A state moves one step at a time under one of 8 hidden systems, and each row is a state written as 18 numbers. Each run below is a few steps of one system.
Z145, trace 1 (8 x 18):
12 38 75 -3 -25 -8 15 -10 -33 28 1 -10 27 8 -13 7 1 -23

6 -41 -11 -12 40 -10 27 -10 5 55 -22 26 -11 23 7 5 -25 33

-28 21 21 40 25 45 3 15 -13 15 -39 -17 14 -6 -17 26 8 -38

37 2 43 -31 20 -41 26 -31 -19 33 -1 -23 -7 14 0 26 -22 -11

-1 -8 11 19 15 30 17 27 -11 60 -43 28 12 38 -20 -16 2 20

-33 1 31 11 37 0 26 -32 -9 28 -20 -17 10 -25 7 58 -10 -27

52 6 25 -7 35 2 17 17 -18 32 -35 -26 -18 41 -28 -1 -18 -14

-26 3 50 5 7 10 24 -12 -25 71 -24 19 33 8 2 17 10 5
Z484, trace 2:
-14 22 -15 -23 -14 -35 -13 -26 5 -16 14 -2 6 -26 44 -4 13 6

31 6 -11 0 -19 -7 -3 24 -2 7 -9 3 17 43 -14 -41 1 21

-30 -39 -9 2 -13 1 7 -15 3 -21 36 10 21 -3 -6 11 11 23

-3 32 -29 7 -10 -27 -9 -3 28 -7 -14 20 5 -6 17 -25 -19 17

18 -19 -16 -27 -8 -24 2 -2 -8 5 15 -17 22 35 10 -13 20 25

-23 1 -12 12 -32 11 -9 3 2 -26 20 27 13 -6 -11 -26 10 24

2 -6 -34 9 -5 -38 11 -10 31 -3 3 2 32 15 7 -1 -23 23

0 1 -12 -28 -22 -21 -11 -9 -6 6 13 16 8 5 28 -28 24 32
Z906, trace 3 (8 x 18):
11 5 -21 37 5 39 -18 56 39 36 -43 15 -15 8 16 0 -15 -40

10 30 54 -34 -23 6 -12 -8 -52 -15 20 -25 -13 -12 -2 -8 41 -19

10 -20 -37 3 8 -44 23 -18 9 -26 13 -13 35 38 -30 -11 -25 51

-55 -18 4 32 10 33 5 -3 23 32 -15 43 -6 -38 21 30 -12 -13

55 26 0 -30 0 -5 -26 27 -1 0 -10 -22 -44 6 28 -18 9 -36

-11 1 21 7 -26 7 14 -1 -32 -17 16 -12 53 30 -47 -13 21 25

-28 -17 -25 -7 31 -31 13 -42 21 -14 6 18 -20 -35 16 21 -34 24

20 -3 -3 24 -10 31 -14 50 29 41 -26 6 -2 19 19 0 -4 -38
Z906, trace 4, 8 rows:
-17 24 32 46 -44 12 12 9 7 7 1 21 51 9 -33 -3 -13 -2

-8 -14 -24 -39 -3 -27 -14 -27 11 -16 29 7 -28 -32 52 6 11 5

11 23 -23 42 -22 21 -14 46 24 -4 -23 6 23 27 -18 -29 -7 -8

-25 12 31 -18 -24 -6 -7 -32 -15 -29 37 0 -6 -46 15 16 17 -13

23 3 -51 9 -16 -33 -8 18 38 -8 -2 -1 23 31 12 -22 -22 16

-46 3 20 21 -32 38 -11 4 2 -3 14 31 5 -35 5 3 19 -9

35 23 -32 -18 -10 -37 -17 1 23 -39 10 -24 -13 -2 20 -15 -11 -12

-30 3 11 31 -49 13 -1 12 11 4 17 22 53 8 -9 -4 9 8
Z208, trace 5 (8 x 18):
-39 -16 -45 27 -35 28 -22 24 17 -40 25 13 34 0 0 -20 31 20

-34 -4 -13 49 -35 -1 1 0 46 -47 35 14 31 -24 -20 16 -30 -9

-16 1 -65 33 -36 -23 -16 14 57 -29 13 2 51 9 21 -11 -10 9

-52 -11 -39 44 -42 29 -19 22 41 -29 18 45 26 -18 -1 -19 4 20

-24 -5 -43 42 -44 0 -15 12 50 -71 44 -4 32 -18 -10 2 -13 -10

-42 5 -50 54 -49 -12 -7 13 56 -24 14 16 71 0 11 -1 -14 11

-37 -21 -66 45 -45 9 -22 21 62 -51 32 42 22 -16 2 -23 -13 23

-53 -4 -55 62 -51 20 -24 22 53 -67 34 2 55 -19 -3 5 3 -9
Z145, trace 6, 8 rows:
-14 20 -55 24 -3 -37 -13 -8 44 -38 5 -56 54 -5 39 31 -3 -32

33 -26 12 -24 -22 4 3 4 -38 -57 53 -21 -6 33 -59 -29 23 29

-36 18 2 4 -30 -1 -9 -14 24 4 7 86 -30 -47 16 -29 -22 30

7 -19 -63 7 5 12 -34 34 47 -26 2 -32 -13 -5 50 21 8 -47

6 32 0 -20 -32 -27 -8 -16 -36 -54 31 -40 42 18 -16 -29 37 22

-5 -40 -11 2 -30 -10 6 -5 31 -20 41 64 -22 -9 -24 -24 -33 45

-28 13 -35 7 -1 41 -46 22 17 -31 -5 5 -38 -45 43 -6 28 -34

34 27 -27 -22 -35 -60 -15 -9 15 -42 32 -42 31 13 24 -12 4 -5
Z208, trace 7, 8 rows:
-27 -20 -19 -1 32 68 -20 15 -39 -48 -9 -1 -45 -13 -34 -25 41 15

18 31 58 18 -26 -12 7 -9 9 -1 19 -36 19 -15 -5 47 -23 -70

15 6 -25 -27 3 -60 16 -21 -3 29 -11 17 31 36 15 -35 -7 63

-14 -55 -11 9 28 71 -9 35 1 11 -9 22 -47 -3 -9 6 17 -4

-6 55 28 -5 -4 -19 -8 -28 -10 -39 9 -35 -7 -42 7 20 -3 -46

38 6 8 -1 -23 -29 15 13 0 38 -11 8 41 58 -16 -29 -10 30

-29 -62 -12 -21 26 24 3 -12 -1 13 15 27 -31 -19 19 18 14 19

5 51 -1 17 27 6 -10 -1 -7 -37 -29 -36 -18 -17 -20 2 -13 -37
Z690, trace 8 (8 x 18):
-19 51 -29 37 10 -15 0 1 22 17 -53 11 34 4 9 -13 -22 8

3 12 22 -7 -50 15 -14 13 -7 -16 27 48 -19 -10 -16 -46 8 20

-3 15 -34 19 -10 10 -13 32 -4 -4 -19 -31 53 39 2 -16 31 2

-15 22 -10 24 -29 -28 7 -16 21 -38 16 32 22 -12 -27 -24 -34 30

18 19 -26 17 -23 27 -30 53 21 14 -27 24 -7 21 11 -44 8 -2

-40 41 5 16 -29 -2 -3 -13 -24 -19 -5 11 48 0 -14 -29 26 34

34 7 -27 17 -45 -4 -16 36 28 -38 21 -1 14 27 -21 -36 -11 1

-28 33 -36 32 -12 -4 -5 8 20 17 -36 35 40 7 13 -36 -3 33
Z169, trace 9 (8 x 18):
-37 -13 -8 14 33 12 32 -17 -41 8 -28 21 33 35 -58 -30 9 83

45 -21 0 19 12 -15 6 17 51 -7 10 -31 -26 -1 0 49 -58 -66

-29 41 25 -27 -1 27 -24 -10 -40 26 -26 31 -30 -36 40 -27 48 5

24 -29 4 7 -48 -11 15 13 1 -19 46 -16 54 50 -41 -11 4 20

-13 -9 -33 -8 76 -14 13 -32 0 1 -34 -30 -19 -14 22 35 -11 -3

25 26 51 13 -32 22 -3 25 6 28 -9 46 -30 -5 -23 -26 -25 -16

-10 -32 -9 -26 -24 -1 -14 -4 -11 -6 42 -31 27 2 40 20 54 -9

-3 16 -5 8 39 -7 23 -21 -30 -22 -30 -10 2 17 -53 -18 -15 38
Z783, trace 10, 8 rows:
-38 -39 -21 21 -24 31 -8 15 1 -30 36 -39 60 9 5 29 46 -15

19 61 -5 -24 -5 -57 -7 -37 -3 -43 0 15 -33 -23 -5 -43 -29 29

4 -41 -12 41 -34 17 8 44 49 46 4 29 43 38 -1 9 -19 -3

-50 11 -39 -18 20 4 -23 -31 -11 -42 2 1 -20 -48 38 -10 35 22

44 18 25 22 -62 -2 -7 34 21 -29 33 7 5 18 -43 -26 -26 -20

-42 -9 -45 -6 4 -41 10 -33 14 21 -2 7 56 5 48 11 11 40

5 1 -20 14 -11 36 -22 30 21 -35 2 50 -63 -21 -27 -42 -18 7

-18 4 -15 18 -43 -14 -11 5 18 -19 29 -39 73 6 27 23 26 -25
Z169, trace 11 (8 x 18):
28 -1 -17 3 -18 -1 -18 21 38 -33 19 10 -42 -14 -5 -13 -29 -24

-42 31 -21 10 -14 6 -19 -2 -1 10 -18 6 33 -14 41 -10 33 2

0 -12 -16 6 -16 -21 9 -13 18 -42 26 21 5 1 -31 -17 -29 36

-9 4 -48 23 15 7 -18 20 39 6 -30 -1 -1 -4 33 6 -8 -17

-33 27 12 13 -32 2 -9 -12 9 -23 14 39 -6 -38 -3 -15 -7 7

7 -7 -55 3 -20 -10 -20 19 28 -24 10 -5 19 22 16 -25 8 16

-45 15 -18 30 14 -7 6 -22 21 -15 -13 18 14 -28 0 9 -24 13

17 10 -27 8 -26 0 -23 24 38 -20 6 30 -31 -13 8 -30 -19 -3
Z690, trace 12:
20 -30 -14 9 -24 -11 10 22 3 8 21 -43 72 60 -6 8 21 1

-31 -2 -51 23 18 -19 7 -21 37 -40 -4 30 -9 -23 -15 -7 -45 36

16 41 24 15 -20 43 -27 44 4 26 -34 30 -37 -10 5 -30 4 -33

-20 17 11 -22 -32 -19 -2 -20 -38 3 20 -16 60 18 16 -14 52 29

28 -26 -34 22 -3 -9 10 19 32 -49 19 -12 7 31 -52 -12 -38 11

-34 29 -26 33 -1 11 -18 15 37 29 -41 43 0 -24 39 -7 -14 -6

12 39 37 -25 -31 8 -13 0 -46 -15 8 13 -17 -1 -19 -48 31 19

7 -22 -25 25 -30 2 2 28 17 -4 15 -34 69 47 -3 7 16 -4
Z908, trace 13:
-10 -39 -46 15 38 -27 14 -8 60 27 -13 1 -1 -10 41 55 -48 -17

53 52 53 -10 0 7 -9 26 -15 49 -39 -9 -37 8 7 -8 -9 -51

14 -68 26 -36 12 25 14 -3 -44 -18 47 -27 -20 17 -33 20 34 8

-5 -16 -34 18 51 -39 31 -30 23 -4 -19 -44 28 12 -2 50 -42 -2

31 1 39 3 5 11 7 24 15 87 -32 22 -16 10 21 19 -23 -36

43 -28 13 -45 31 21 -7 11 -41 -14 9 -39 -55 12 -11 4 29 -17

-2 -34 14 15 33 -17 38 -27 0 -16 18 -47 28 10 -38 61 -31 -13

26 -17 5 -10 26 -24 19 2 18 81 -31 -2 6 25 38 31 -22 -15
Z908, trace 14 (8 x 18):
-8 -17 36 -2 -43 12 11 -3 -11 -1 34 57 -4 -2 -37 -26 -3 38

-23 1 -70 5 5 -6 -24 7 16 -36 -4 -25 23 2 34 -12 27 9

-23 49 31 23 -21 -3 5 -15 6 4 -13 48 0 -32 -18 -15 -31 6

9 -11 -25 -16 -46 6 -28 27 7 -10 28 9 9 13 27 -34 39 10

-44 37 -9 16 11 0 1 -27 -20 -39 -14 7 8 -22 -21 -19 4 29

-5 -3 -17 18 -52 -8 -10 16 44 0 25 39 17 -2 16 -15 -14 7

-23 51 -11 -9 -9 5 -26 1 -22 -9 -22 6 6 -12 20 -37 36 15

-17 -6 -4 15 -34 5 -1 -1 10 -42 31 36 -2 -12 -31 -28 -11 28
Z783, trace 15, 8 rows:
12 42 38 38 -21 16 -4 12 -8 -68 18 -63 18 -9 -58 20 -7 -62

30 -1 13 -48 -3 -86 25 -44 7 55 9 9 19 14 48 9 -25 26

-19 -31 -12 24 28 75 -4 42 -8 34 -41 46 -30 16 -28 -27 11 24

-18 6 -5 4 13 4 -8 -17 -7 -64 27 -70 5 -31 3 49 18 -53

56 39 46 -36 -31 -51 9 -14 -6 40 -1 22 -12 16 10 -29 -27 6

-37 -58 -18 23 29 39 21 13 -7 42 -22 16 28 30 -15 14 15 35

5 24 -19 -7 38 10 -18 -8 -4 -61 -6 -37 -55 -36 -1 7 -1 -33

36 19 58 -5 -47 -23 9 6 2 46 16 -2 26 20 9 10 -10 -31
Z484, trace 16 (8 x 18):
26 40 21 -4 -5 7 -2 24 -16 73 -54 32 -3 30 12 -40 5 10

0 -71 -14 -15 26 30 4 1 -14 -45 35 -22 -30 2 -28 17 16 8

-33 65 9 38 -15 -4 -8 -10 19 -14 -22 -1 25 -36 9 8 -14 -31

53 -24 25 -31 13 -28 22 -1 -5 49 -4 2 -17 36 0 2 -20 6

-34 -24 -13 2 2 56 -25 19 -13 -14 7 7 -19 -20 10 0 44 -7

4 37 0 25 22 -22 13 -17 5 -29 -21 -23 7 -4 -33 7 -38 -7

21 -16 34 -24 -24 -12 1 2 2 42 20 5 -3 0 32 17 6 -22

-16 -9 -13 11 27 43 -4 15 -14 6 -31 18 -23 4 -19 -16 11 17

Name the system that made each run.
trace 17 (2 x 18):
-35 -29 -25 32 -23 41 -3 17 11 -45 18 63 -11 -6 -57 -45 -8 57

-22 23 -17 24 14 -6 -14 -11 36 -39 -1 -42 -7 -51 36 54 -15 -70
 -> Z906
trace 18:
10 -17 43 5 -24 21 -4 7 26 8 27 47 -58 -40 -7 15 -38 -35

-8 13 -19 -16 -23 28 -38 27 -25 -17 4 -30 19 10 30 -25 73 -7
 -> Z169
trace 19, 2 rows:
-10 -33 -45 16 -27 9 -15 27 38 -15 26 -10 32 12 24 11 14 -12

-23 62 9 9 -26 -2 -22 -8 0 -15 -11 27 -8 -38 16 -29 3 -3
 -> Z906
trace 20:
-44 1 -3 7 9 51 -13 9 -29 9 -24 38 -10 -13 -4 -29 37 30

10 37 16 13 -36 2 -15 9 -12 -48 19 -42 27 2 -18 -3 17 -36
 -> Z690
trace 21, 2 rows:
-36 -16 9 -14 57 -11 39 -50 -52 21 -25 -8 17 13 -22 12 12 52

66 -21 28 7 7 10 11 34 21 19 -4 -9 -41 25 -32 16 -47 -44
 -> Z169
trace 22, 2 rows:
40 -14 24 -18 54 49 5 27 -47 6 -28 -22 -65 25 -48 -10 8 -9

7 -12 41 -8 58 -17 47 -39 -51 18 -18 -57 24 31 -41 45 -6 2
 -> Z906
trace 23 (2 x 18):
8 -92 -17 -21 39 28 5 7 12 4 28 -20 -43 -6 17 53 7 -27

38 37 32 0 39 -43 24 -25 -6 5 -28 -62 2 6 -13 40 -41 -47
 -> Z908
trace 24:
-9 13 10 27 22 -5 20 -3 0 24 -31 -17 34 12 -10 26 -14 -16

14 -16 40 -11 25 9 25 -8 -32 24 -7 -14 -8 16 -26 21 -3 -6
 -> Z145
trace 25:
41 33 33 -15 -10 -39 16 -2 -18 56 -21 -25 40 43 11 -5 1 -5

-5 -60 -5 -9 44 49 7 14 -21 20 -12 16 -35 15 -21 1 17 25
 -> Z908
trace 26, 2 rows:
33 47 -4 9 -25 -25 -15 14 28 -8 -11 0 -5 -1 11 -22 -26 -25

-12 -41 -14 -20 -18 7 -6 6 -8 10 30 -6 26 20 24 0 40 18
 -> Z145
trace 27, 2 rows:
16 -21 -7 -31 7 30 -11 37 -39 65 -31 2 11 54 25 -33 61 29

-19 -20 -21 11 54 27 5 -18 2 -64 0 0 -66 -38 -44 11 -28 0
 -> Z908
trace 28, 2 rows:
28 17 16 11 -51 -34 20 3 -15 -18 23 -10 74 61 -55 -37 -4 39

-28 -18 -73 20 47 -35 15 -26 48 5 -31 31 -2 -10 20 8 -52 40
 -> Z783
trace 29, 2 rows:
-1 -22 4 1 -53 -20 14 10 2 47 21 9 88 55 13 -8 26 35

-47 -7 -33 -8 24 21 -16 -20 3 -39 -1 51 -63 -53 5 -28 2 35
 -> Z906
trace 30 (2 x 18):
-13 49 -27 23 19 -38 5 -26 32 -14 -35 14 4 -23 5 -6 -50 7

20 0 33 -11 -38 31 -16 32 -6 33 3 50 -32 5 0 -38 9 1
 -> Z690
trace 31 (2 x 18):
-20 -11 -10 9 6 18 -3 4 25 5 -9 65 -49 -29 -6 -20 -29 23

-12 8 -22 29 -43 27 -32 38 27 -27 19 -11 19 -6 17 -3 21 -37
 -> Z169
trace 32, 2 rows:
11 -8 -15 -9 -8 -87 27 -47 29 -11 34 -42 56 9 25 46 -33 -2

9 -33 3 5 9 66 -2 40 -37 -23 -1 11 -29 33 -72 -44 25 32
 -> Z145
trace 33, 2 rows:
-4 -70 -37 -30 -19 -7 1 -1 -4 -19 49 5 22 30 0 -17 34 61

-50 38 -27 49 34 24 -4 -3 23 -27 -45 20 -15 -40 -13 -1 -30 -8
 -> Z906
trace 34, 2 rows:
-14 30 77 29 -43 -4 20 -5 2 70 -5 5 59 -4 14 44 -8 -48

13 -47 2 -25 52 28 12 6 -2 44 -24 56 -89 -6 -5 -9 -23 23
 -> Z484
trace 35, 2 rows:
19 61 72 -7 26 14 13 -12 -62 16 -43 -2 -34 0 -47 -24 -5 -2

10 -99 -22 -11 -13 12 8 16 21 -15 64 -14 4 23 -5 29 10 -2
 -> Z908
trace 36 (2 x 18):
-1 1 -7 -13 -44 -25 -13 -3 15 -3 34 -4 29 -5 38 3 18 -5

-9 11 -16 3 -17 -6 0 -3 0 -13 -1 39 4 7 -17 -44 -6 47
 -> Z783
trace 37 (2 x 18):
12 -4 42 -6 -2 -5 22 6 -14 94 -25 4 43 38 19 19 9 -4

-12 -36 -6 -19 24 44 -10 2 -13 -28 13 37 -82 -30 -18 -17 6 20
 -> Z484
